(in the rows, 128 means zero)
One turn sends every row of this set to another row. A few are shown first. Where does it send the rows asked after them?
Z8: [103 160 142 137 127 118 143 128 146 136 117 131 123 144 110 164 115 132
 122 145  98 141 118 116 138 127 103 118 128 123  92 147 148 159 127 112
 141 115 164]
Z702: [108 153 150 140 120 113 133 142 130 120 141 122 134 138 117 172 129 142
 112 151 105 139 113 122 133 120 113 121 122 118  90 140 143 145 149 103
 140 113 175]
Z247: [135 140 153 131 108 136 147 134 129 128 117 115 128 130 140 148 137 134
 154 120 125 132  94 111 134 150  90 121 158 123 109 131 119 141 148 108
 129 136 146]
Z546: [137 143 103  95 152 123 172 144 106 116 117  89 130 143 126 117 104 145
  92 130 136 121 144 119 130 105 134 129 122 132 119 150 125 128 119 107
 132 100 154]
Z585: [130 131 100  94 139 105 151 147 164 103 116 133 125 141 127 181 124 142
 130 127 130 140 110 141 154 141 108 148 141 124 102 143 146 137 112 111
 142 123 152]
Z748: [106 123 112 144 134 128 122 124 146 117 167 162 136 158 144 159 113 152
 139 142 134 143 118 129 132 136 130 142 122 141 129 132 131 139 122 135
 154 111 162]
Z38: [130 141 129 131 123 120 123 118 117 139 129 133 151 140 165 132 112 124
 148 117 146 124 110 135 142 122 106 113 127 170 114 143 107 168 124 136
 160 128 167]
Z788: [131 144 125 125 126 102 138 110 138 119 127 133 136 127 147 132 116 125
 148 114 149 122 104 138 135 124 114 125 141 163 123 142 117 160 108 137
 166 135 164]
Z431: [138 127 129 155 118 129 132 120 114 111  76 105 149 155 148 147 135 124
  94 123 132 120 125 136 161 144  98 121 113 113 101 114 133 126 122 127
 166 137 140]
Z904: [110 118  85 105 137 106 143 145 147  90 124 120 128 155 137 192 137 142
 124 129 125 144 120 125 165 141 119 137 136 125 103 150 143 135 129 107
 146 110 146]
Z845: [ 96 119 133 128 123 152 117 138  90 157 111 136 156 164 155 138 121 126
 113 128 124 125 138 124 158 126 102 102 110 141 133 132 123 114 133 120
 118  93 148]
Z127: [ 95 121 133 126 123 143 117 141  99 165 109 130 157 162 153 135 124 124
 106 124 122 128 137 121 145 132 102 103  99 141 132 137 123 117 133 118
 109  99 147]
Z796: [153  93 128 112 137 118 129 155 119 106 126 135 136 126 146 130 144 163
 122 119 159 125 137 142 146 120 128 127 119 150 132 138 132 118 157 113
 170 126 116]
Z889: [115 151  88 116 135 150 147 133 133 119  83 111 122 135 135 165 136 118
 138 129 117 134  99 123 161 140 122 121 140 144 137 151 132 146 130 146
 141 136 151]
Z853: [129 128  90 118 141 160 152 149 126 107  94 122 124 135 150 160 138 119
 135 123 140 130 111 132 163 133 130 126 140 153 134 161 127 145 144 144
 153 144 143]
Z209: [100 116 137 121 133 150 129 146 114 165  99 130 150 163 136 144 116 128
 113 131 112 125 135 128 149 139  91 120 111 133 136 128 137 102 129 110
 105  98 144]
Z657: [151  98 144 111 130 107 131 138 138 132 121 146 126 135 138 124 125 158
 121 116 142 126 155 144 136 133 105 128 115 147 124 135 141 119 151 102
 171 115 110]
Z589: [106 129 120 135 131 129 122 130 160 131 148 170 122 148 126 163 119 152
 151 138 131 133 111 125 132 153 110 144 128 154 136 145 126 140 133 121
 145 119 158]
Z300: [ 92 119 141 134 127 144 112 137  87 154 114 132 155 170 159 141 132 129
 117 124 122 130 137 117 150 129  99 109 113 149 134 134 116 121 141 117
 119  99 142]
Z909: [146  93 130 109 135 121 132 149 114 112 121 138 128 127 152 132 138 167
 122 118 155 124 152 137 144 131 119 124 117 145 129 141 136 117 165 115
 168 124 112]
Z664: [107 115  97 154 121 115 121 120 112  89 122 114 123 173 143 162 140 150
 107 132 129 123 131  98 161 142 132 115 119 141 119 147 115 140 159 105
 166 120 141]
Z381: [123 153 107  93 156 115 154 129 137 136  98 114 116 147  97 139 113 148
  93 138 135 109 150 141 139 131 116 138 113 159 136 155 133 123 116  99
 147 104 149]
Z886: [134 141 123 134 121 124 120 153 104  86 141 106 151 145 137 173 132 156
  96 143 145 110 104 125 139 128 122 143 120 124 123 124 108 120 150 105
 145 123 177]
Z975: [139 142 122 163 117 138 132 101 118 111 117 107 120 151 118 129 121 148
 104 132 143 109 132  97 138 144 121 129 121 149 131 134 103 135 156 113
 180 131 140]
Z804: [114 135 138 126 137 148 139 148 128 169  95 133 138 150 116 142 121 142
 106 143 122 129 132 136 142 150  88 134 105 126 133 123 138  99 119 106
 114 106 143]
Z227: [150  98 133 103 127 129 128 150 122 116 123 142 133 133 151 125 137 164
 120 118 150 131 147 142 138 135 123 124 111 152 129 140 134 114 157 108
 170 127 112]
Z477: [139 109 143 115 129 112 140 120 152 145 118 147 121 149 124 123 116 157
 120 117 147 131 157 141 141 145  96 134 111 139 125 131 136 120 123  95
 166 117 113]
Z959: [133 136 101 130 127 132 134 125 119 108 108 101 148 158 144 151 127 141
 101 128 164  91 109 129 152 155 112 154 128 145 139 115  96 113 120 117
 134 122 175]
Z30: [127 122 118 158 125 128 129 121 117 100 131 122 156 174 166 151 123 137
 100 140 139 132 126 117 152 117 126 128 116 108 102 112 134 132 107 144
 158 117 157]
Z779: [142 148 102 101 154 126 170 132  98 116 121  86 135 154 130 123 107 144
  94 131 126 124 136 119 143  95 131 120 122 122 122 142 128 135 125 115
 126 102 159]
Z383: [142 137 133 125 123 137 160 137 113 131 116  99 139 130 143 142 124 133
 130 122 130 126  94 106 134 135  99 113 164 113  98 141 118 150 152 107
 118 136 148]
Z658: [137 146 101  94 160 121 159 137 122 126 114  99 117 146 107 126 100 147
  94 133 129 117 149 132 136 110 130 136 118 157 135 149 135 127 119 111
 134 100 159]
Z156: [144 141 103  97 158 123 160 138  99 115 122  86 128 145 120 121 105 147
  93 131 136 124 140 121 134  96 127 119 123 133 118 145 121 127 124 112
 128 104 165]

Z804 turns into Z381
Z889 turns into Z788
Z909 turns into Z845
And these:
Z38 turns into Z383
Z657 turns into Z209
Z975 turns into Z431
Z702 turns into Z904
Z779 turns into Z796
Z589 turns into Z8
Z546 turns into Z227
Z664 turns into Z30

